0: [109 144  23 140 145 115 100 132 176  83 217 209 176 153   0 178  20 180
 113 188 131  42  67 129]
1: [143 135 143 131 128 108  68 188  54 113  76 122 109 146 222 112 135 109
 158 122  86 151 113 130]
2: [112 179  63 146 153 164  77 180  88  84 108 124  96 104 136 149 113  95
 116 198 107 119 121 174]
3: [145 117 145 130 143 102  52 146  71  95  89 112 126 155 183 144  95 196
 120 111 156 172  89 115]
4: [135  67 108 149  91  96 177  93 109 159 172  97  88 178 141  99 149 143
 147 114  98  93 122 141]
5: [ 95 124  20 119 104 120  98 135 108  67 183 184  87 115 163 140 122 138
  71 149 202  69 114 121]
6: [ 99 166  55 131 113 171 182  57 107 149 156 156 128  81  17 166  46  96
 117 166 137  98  93 160]
7: [172 121 144 141 126  92  87 189 159 144 156 130 135 193 155 105 147 119
 230  96  47 127  89 138]
8: [112  97 133  87 128  77  77 122 104 103 152 166 106 119 208 133 145 200
  75  96 202  85 161  82]
9: [116 112 135 120 154 127 136  71  64 176 103  86  67  93 120 128 132 168
  93 114 128 114 151 153]
10: [111  99 127  92 129  74  87 124  98  92 156 166 104 122 198 132 140 201
  92  92 200  83 157  84]
11: [166  72 199 114 136 111 133  77 227 194 132 107  97 131  49 101 154  90
  71  91 117 152 153 115]
12: [158  77 201 114 137 114 135  82 228 198 138 110 102 131  62  95 168  90
  82  96 118 154 152 114]
13: [163 161 180 107 186 126  62 168 125 154  83 117 121 112 124 131 136 130
 181  94  69 156 126 145]

[170  98 166 217 126 140 189 120  60 102 102 112  91 184 143 174 148 106
 174 100 156 226  71 107] : 3 1
[114  59 195 168  83 120 173  76 191 135 149  54 187 177 117 138 145 200
 126  81 151 138 120 100] : 4 12
[135 172 221  35  87 149 185 123 149 165 123 203 194  84 136  58 128  72
 195 120 117 169 139  82] : 13 12
[156 165 185 106  74 120 127 152 120 171 160 136 102 130 184  76 206  82
 232  93  38 128 100 158] : 7 13
[128 133 168 101 125 112 166 135 134 193 103 182 208 171 219  11 182  54
 160 106 140 148 173  71] : 1 7
[ 76  98 175 110 148 147 139  45 144 164  95  79 149 109  86 111 118 180
  80  85 120 117 129 103] : 9 12
[156 111 165  96 108 141 241 128 151 184  91 102 130 127 139  63 178  55
 160  99 109 185 193 118] : 12 11
[134 179  66 146 129 131 110 164 185  94 202 158 190 136  53 185  70 141
 148 199 121  78 127 147] : 0 6
[177 143 189 193 162 145 191 137  97 147  79 104  81 131 135 174 190  72
 166 126 114 181 149 139] : 13 9
[126 175  59 142 103 150  97 137  97  52 147 184 170 140  71 170  13 136
 148 168 164 146  38 124] : 0 6
[119 143  42 157 113 146  81 151  65  52 114 135 105 142 140 155  71 127
 117 164 141 154  52 147] : 2 3
[137 166 134 151 107 139 114 146 217 189 149 187 172 154 112  82 179   0
 109 161 134 123 140 137] : 12 11
[123 170  55 140 100 152  95 138 103  49 154 173 173 144  76 178  12 133
 148 164 164 144  23 124] : 0 6
[159 143 177 136  92 132 170  63  86 160 124 112 164 113 104 172  80 159
 170  99 176 167 107 121] : 9 3
[108 190 122  53 123 195 175 140 144 134 115 156 119  39 122  91 161  68
 112 185 114 146 157 157] : 2 9
[156 108 170 106 104 136 232 128 158 187  93  99 137 124 144  63 175  62
 159 107 109 190 180 119] : 12 11
[129  64  81 135 136  66  81 156 114  96 170 150 117 214 159 101  98 193
 135 127  96  92  88 119] : 4 3
[ 49 126  81 141 124 196 160  51 142 125 122  92 132  90  45 122  97 112
  81 136 104 101  74 145] : 6 9
[143 137 140 129 126 113  77 180  54 112  71 116 111 148 215 101 133 109
 170 121  74 152 109 131] : 1 3
[149 112 169 151  91 128 158  80  64 143  94  65  95 123 167 140 140 146
 138  93 159 173 128 145] : 9 4
[ 77 154  56 112 103 142 123 103 101  98 177 157  89  84 122 117 128 147
 105 184 104  60 109 178] : 5 2
[148 111 168 144  95 131 156  74  64 141  86  65  94 118 165 146 141 149
 137  97 162 187 127 148] : 9 3
[155 143 181 132  93 131 177  62 102 154 119 117 162 116  96 174  75 159
 165  97 185 173 112 118] : 9 3
[111 182  56 141 147 161  78 175 100  87  92 130 108  94 139 152 116  91
 113 177 107 120 119 174] : 2 1
[131 164  64 154 129 131 119 175 191  98 186 162 187 135  56 195  69 138
 145 196 118  69 123 145] : 0 6
